(in the rows, 128 means zero)
Each path below is one point turned by a fixed rotation once a step. After each direction that follows a path, write how fast that rotation turns it, in degrees a step (0 if it stays still).
Each turn is a multiple of 5 degrees from 10 to 175, or 0.
Each row of a path follows its step; steps can be skipped.
Rotation 1:
step 0: 112	114	136	128	136	98	122	110	147	147	104	128	127	125	125	91	103	126	134	127	140	121	126	121	136	162	110	118	96	115	128	156	97	89	131	129	134	106	124	117	135	112	101	166	148	139
step 1: 134	140	128	107	126	154	122	129	136	123	119	141	126	113	97	160	136	141	160	143	125	128	132	130	158	164	138	141	99	94	138	128	99	118	112	134	99	117	153	138	152	89	116	121	131	137
step 2: 115	142	138	114	119	136	126	132	130	150	101	128	157	151	149	124	148	94	114	136	108	134	157	114	140	159	108	145	141	108	148	147	100	144	145	130	124	147	92	131	156	108	109	122	128	152
step 3: 124	131	147	125	154	136	105	112	164	139	77	143	138	108	131	106	120	119	140	114	144	114	116	143	130	145	115	108	125	126	144	159	99	124	129	147	127	127	151	134	122	126	98	164	152	136
step 5: 131	144	138	118	124	116	91	129	115	151	99	152	141	140	119	122	124	123	102	129	101	109	151	122	130	144	118	142	128	118	132	123	89	161	149	111	147	164	112	145	160	117	120	123	156	142
step 6: 127	138	139	140	135	125	107	118	157	101	88	157	115	101	123	128	124	95	109	98	142	135	120	156	150	145	99	114	147	120	148	137	126	137	124	136	114	157	159	146	123	121	111	146	131	132
step 8: 129	143	103	119	148	106	94	111	131	127	126	157	119	116	75	112	113	118	118	133	106	121	165	127	131	143	126	132	121	113	130	130	111	146	132	99	138	146	108	139	153	119	144	150	160	119
step 9: 104	124	137	131	129	106	112	126	155	115	128	163	119	115	124	127	125	124	117	94	137	160	131	149	157	150	95	141	139	110	130	118	150	111	127	114	92	154	138	150	145	111	113	123	127	158
step 10: 69	124	118	129	145	117	137	101	126	129	105	137	133	136	98	124	160	120	145	102	131	113	121	134	130	147	154	132	139	135	134	113	116	151	139	139	89	122	93	135	153	123	107	134	131	116
step 11: 126	128	96	122	157	115	96	105	144	120	135	130	143	108	103	109	135	124	135	126	127	169	153	120	133	159	132	138	121	141	146	156	117	124	118	87	131	135	102	125	126	115	132	163	150	119
step 12: 120	106	129	106	124	115	99	124	174	147	127	167	144	131	114	132	137	164	140	115	132	153	131	145	145	129	132	147	121	133	132	112	134	108	138	127	102	148	139	136	170	118	117	122	119	164
136	131	120	137	133	119	131	128	117	120	121	128	120	132	124	127	117	131	115	130	132	126	124	141	131	124	127	127	129	125	126	128	128	130	126	133	129	138	125	128	129	132	129	120	129	126 -> 35
131	122	133	135	114	127	130	132	131	119	125	134	117	129	119	133	133	125	119	127	125	119	131	123	124	135	122	125	122	133	124	120	132	126	136	126	132	128	129	124	125	126	133	137	127	125 -> 40
116	138	117	125	122	131	133	131	115	122	119	131	136	122	130	131	140	124	119	127	128	131	123	124	132	130	126	124	127	134	134	125	128	129	122	125	131	126	133	130	125	131	122	127	126	134 -> 90
126	119	119	128	126	137	125	122	131	129	124	126	130	116	123	124	119	131	127	140	133	129	130	124	124	129	132	120	122	129	123	122	128	122	124	117	132	127	127	120	134	127	124	119	130	122 -> 100
131	133	129	125	125	127	131	127	132	128	122	128	129	127	123	131	130	132	136	134	122	134	124	127	126	116	116	127	133	121	137	127	136	131	133	121	136	137	119	117	128	128	128	132	133	138 -> 115
127	127	134	127	130	122	123	118	131	124	131	134	132	126	134	130	125	126	128	123	138	132	138	136	137	130	122	122	125	132	120	128	128	127	122	133	142	123	135	119	129	134	130	131	130	139 -> 125
124	125	124	134	133	132	128	133	132	127	119	127	131	125	138	140	119	124	128	119	132	127	127	120	130	132	129	125	134	128	120	133	141	139	135	134	127	128	122	123	129	125	119	129	129	124 -> 100
Rotation 2:
step 0: 110	116	123	130	161	93	103	156	131	117	118	130	114	128	107	132	144	137	100	135	109	147	127	157	161	98	128	139	135	129	122	111	155	145	146	102	144	140	153	134	139	91	151	143	102	100
step 2: 114	121	156	145	138	135	136	132	101	133	71	132	156	111	122	119	135	112	147	179	148	110	117	139	120	111	132	129	135	87	124	147	122	152	127	117	147	137	114	126	156	143	166	124	134	118
step 3: 118	137	114	132	118	92	105	98	115	121	139	112	116	123	155	126	147	144	105	108	136	130	146	166	138	128	137	155	153	126	100	128	139	153	107	154	153	158	133	85	155	106	147	123	133	108
step 5: 109	120	167	148	120	86	120	134	128	140	137	154	150	116	128	89	101	131	108	137	145	116	111	117	125	122	94	115	133	94	119	115	144	107	141	131	134	165	135	143	152	133	165	113	118	145
step 6: 135	122	116	112	124	141	129	126	130	94	142	129	100	114	120	128	151	156	132	145	173	110	142	157	140	111	115	127	144	122	122	127	120	149	122	165	155	98	108	126	130	122	186	97	136	137
step 7: 120	106	116	128	140	99	109	139	121	120	120	102	107	149	125	126	152	125	117	141	134	129	132	112	117	135	152	121	114	96	95	115	162	139	115	123	153	145	100	173	137	124	124	132	115	68
step 8: 138	109	171	161	130	100	108	139	151	135	138	126	131	128	116	115	124	128	93	118	111	136	122	160	167	88	123	136	147	104	122	125	130	158	163	116	148	125	143	126	96	134	130	103	115	131
step 9: 129	143	133	128	143	139	154	125	116	112	124	155	109	132	121	108	146	132	132	142	121	66	98	118	134	146	127	104	152	98	139	125	152	162	159	148	162	118	121	114	160	126	145	137	142	132
step 10: 98	114	136	123	128	96	87	118	73	141	112	108	133	130	130	121	154	126	130	163	150	128	147	137	140	109	133	144	112	104	89	137	104	144	129	127	137	126	128	128	155	130	139	132	167	124
step 11: 120	124	140	155	132	99	132	104	119	125	118	119	106	140	159	126	106	148	92	97	159	148	106	147	125	116	162	135	162	104	137	127	157	157	106	153	142	122	107	103	103	131	127	124	121	116
step 12: 103	127	142	156	156	102	136	154	113	141	143	128	116	125	112	114	102	141	115	161	103	105	140	119	140	163	146	132	142	139	146	105	158	142	147	118	125	132	142	142	141	132	181	104	138	118
134	136	129	123	131	131	119	135	130	131	115	128	133	132	125	130	136	134	125	121	129	128	131	135	125	133	125	132	125	120	126	134	131	128	113	137	124	123	125	133	134	128	130	125	138	132 -> 95
126	135	130	132	133	137	125	134	126	133	136	125	133	141	129	127	131	122	122	116	134	132	129	126	130	127	142	136	132	131	124	129	132	128	128	128	128	129	134	131	120	124	134	134	121	120 -> 95
131	125	126	128	137	137	132	120	133	136	125	125	127	126	127	122	123	126	132	128	129	120	130	130	133	135	134	118	129	129	138	124	128	131	122	133	135	120	114	132	123	129	130	140	125	127 -> 145
123	127	128	132	122	125	137	130	121	131	127	130	122	117	140	119	126	127	130	119	132	131	136	124	128	131	135	131	130	136	134	127	130	122	117	128	124	135	128	133	129	130	138	122	134	135 -> 45
127	128	129	122	135	128	131	126	123	117	117	125	135	129	133	127	133	119	111	129	129	129	132	119	124	138	122	126	133	131	135	124	121	128	131	123	130	124	130	133	131	132	130	124	125	122 -> 145
132	129	133	131	126	120	113	133	126	121	129	124	120	129	134	133	125	117	125	129	119	138	127	128	130	124	131	127	123	130	139	125	140	126	124	129	126	123	121	126	129	130	125	133	124	131 -> 100
134	126	124	141	138	131	123	131	132	116	127	135	130	129	140	129	127	131	142	133	134	127	130	122	123	133	128	133	132	122	132	124	131	133	127	128	128	126	136	133	124	124	123	129	134	127 -> 145
Rotation 3:
step 0: 100	127	144	120	111	119	160	121	130	130	175	144	146	140	101	111	101	134	137	117	110	131	120	132	169	115	157	120	166	136	102	123	145	143	116	140	106	121	109	132	127	136	123	131	132	128
step 2: 146	123	107	166	107	132	114	118	121	123	151	127	147	111	123	146	158	164	127	144	121	91	118	113	112	129	135	149	132	148	146	130	121	140	113	138	90	122	143	132	141	143	113	115	94	109
step 4: 153	149	150	150	143	111	157	152	108	135	143	135	111	133	144	133	98	109	124	125	114	125	108	125	125	113	150	125	168	145	137	115	123	110	160	111	128	167	123	124	133	155	133	129	128	96
step 5: 119	169	141	111	122	126	128	128	148	124	143	137	138	137	144	138	115	111	146	157	140	108	118	142	135	104	116	76	107	154	116	142	122	129	106	122	122	128	141	157	100	134	113	147	132	157
step 6: 97	138	132	150	136	164	133	110	116	127	134	140	135	133	94	123	107	146	145	111	133	111	148	106	118	110	153	147	127	109	99	119	155	126	111	135	104	139	105	154	128	116	125	144	94	117
step 7: 121	105	121	122	125	92	128	124	135	117	132	149	131	93	167	114	111	135	93	137	143	137	102	124	141	135	102	154	124	99	133	112	115	133	94	147	122	142	129	156	126	113	114	118	106	127
step 8: 168	126	135	147	142	111	158	146	134	125	149	120	126	97	116	127	173	158	141	108	131	131	120	131	113	128	162	131	112	143	149	148	119	155	144	127	123	134	126	158	144	126	108	134	139	109
step 9: 143	112	129	118	130	92	138	133	127	109	137	121	159	150	141	164	115	111	119	142	117	124	155	124	112	128	154	104	133	102	157	149	130	111	111	96	123	123	129	118	81	136	137	139	121	125
step 10: 116	159	134	153	119	139	113	131	111	148	125	108	99	114	109	139	99	112	92	95	110	133	128	138	115	94	122	96	125	150	143	115	125	122	120	131	138	154	114	135	120	141	117	153	113	107
step 11: 107	148	139	121	155	116	125	110	146	126	143	153	120	128	155	98	111	150	121	138	149	123	146	121	98	118	116	121	125	141	84	151	110	124	122	139	126	121	130	144	106	171	127	102	112	139
step 12: 124	99	168	162	112	136	141	137	113	101	127	125	155	113	134	108	114	138	152	98	152	139	127	153	129	110	135	130	123	105	95	126	131	136	114	138	103	133	134	139	154	117	131	163	137	126
127	120	126	132	134	120	113	137	126	125	133	126	128	117	123	118	127	127	132	134	135	135	123	125	116	129	126	135	129	130	125	126	125	126	134	129	116	130	125	126	128	125	131	129	132	133 -> 80
135	120	131	143	121	130	129	124	135	131	117	121	132	125	141	127	133	124	125	127	130	125	127	122	130	138	130	137	123	127	121	133	132	138	128	133	124	132	122	128	128	128	126	124	127	130 -> 70
122	119	131	125	119	126	124	124	134	119	133	125	131	144	122	133	123	132	134	126	127	132	134	131	122	134	135	133	132	121	122	132	134	128	127	131	128	132	125	126	125	124	128	139	132	124 -> 120
130	121	133	123	122	124	130	136	132	139	128	138	138	127	132	121	133	132	137	119	132	124	123	127	123	123	124	130	126	120	131	131	125	124	132	135	138	132	133	122	131	129	130	129	122	121 -> 80
124	134	122	131	127	127	129	126	129	126	135	127	135	123	126	129	130	125	128	126	135	129	133	134	125	123	134	135	140	132	129	125	144	134	138	124	131	129	126	122	134	135	120	121	119	126 -> 170
127	130	121	129	129	129	135	120	125	126	126	134	137	133	120	119	139	118	133	127	127	135	127	128	125	125	134	124	122	123	124	129	126	133	130	134	120	118	126	132	118	136	133	125	131	123 -> 125
124	129	132	129	121	128	126	126	126	132	127	127	135	136	125	120	133	125	129	137	120	114	121	129	131	132	121	134	141	139	129	129	131	124	128	129	126	120	127	128	137	125	136	125	137	126 -> 20
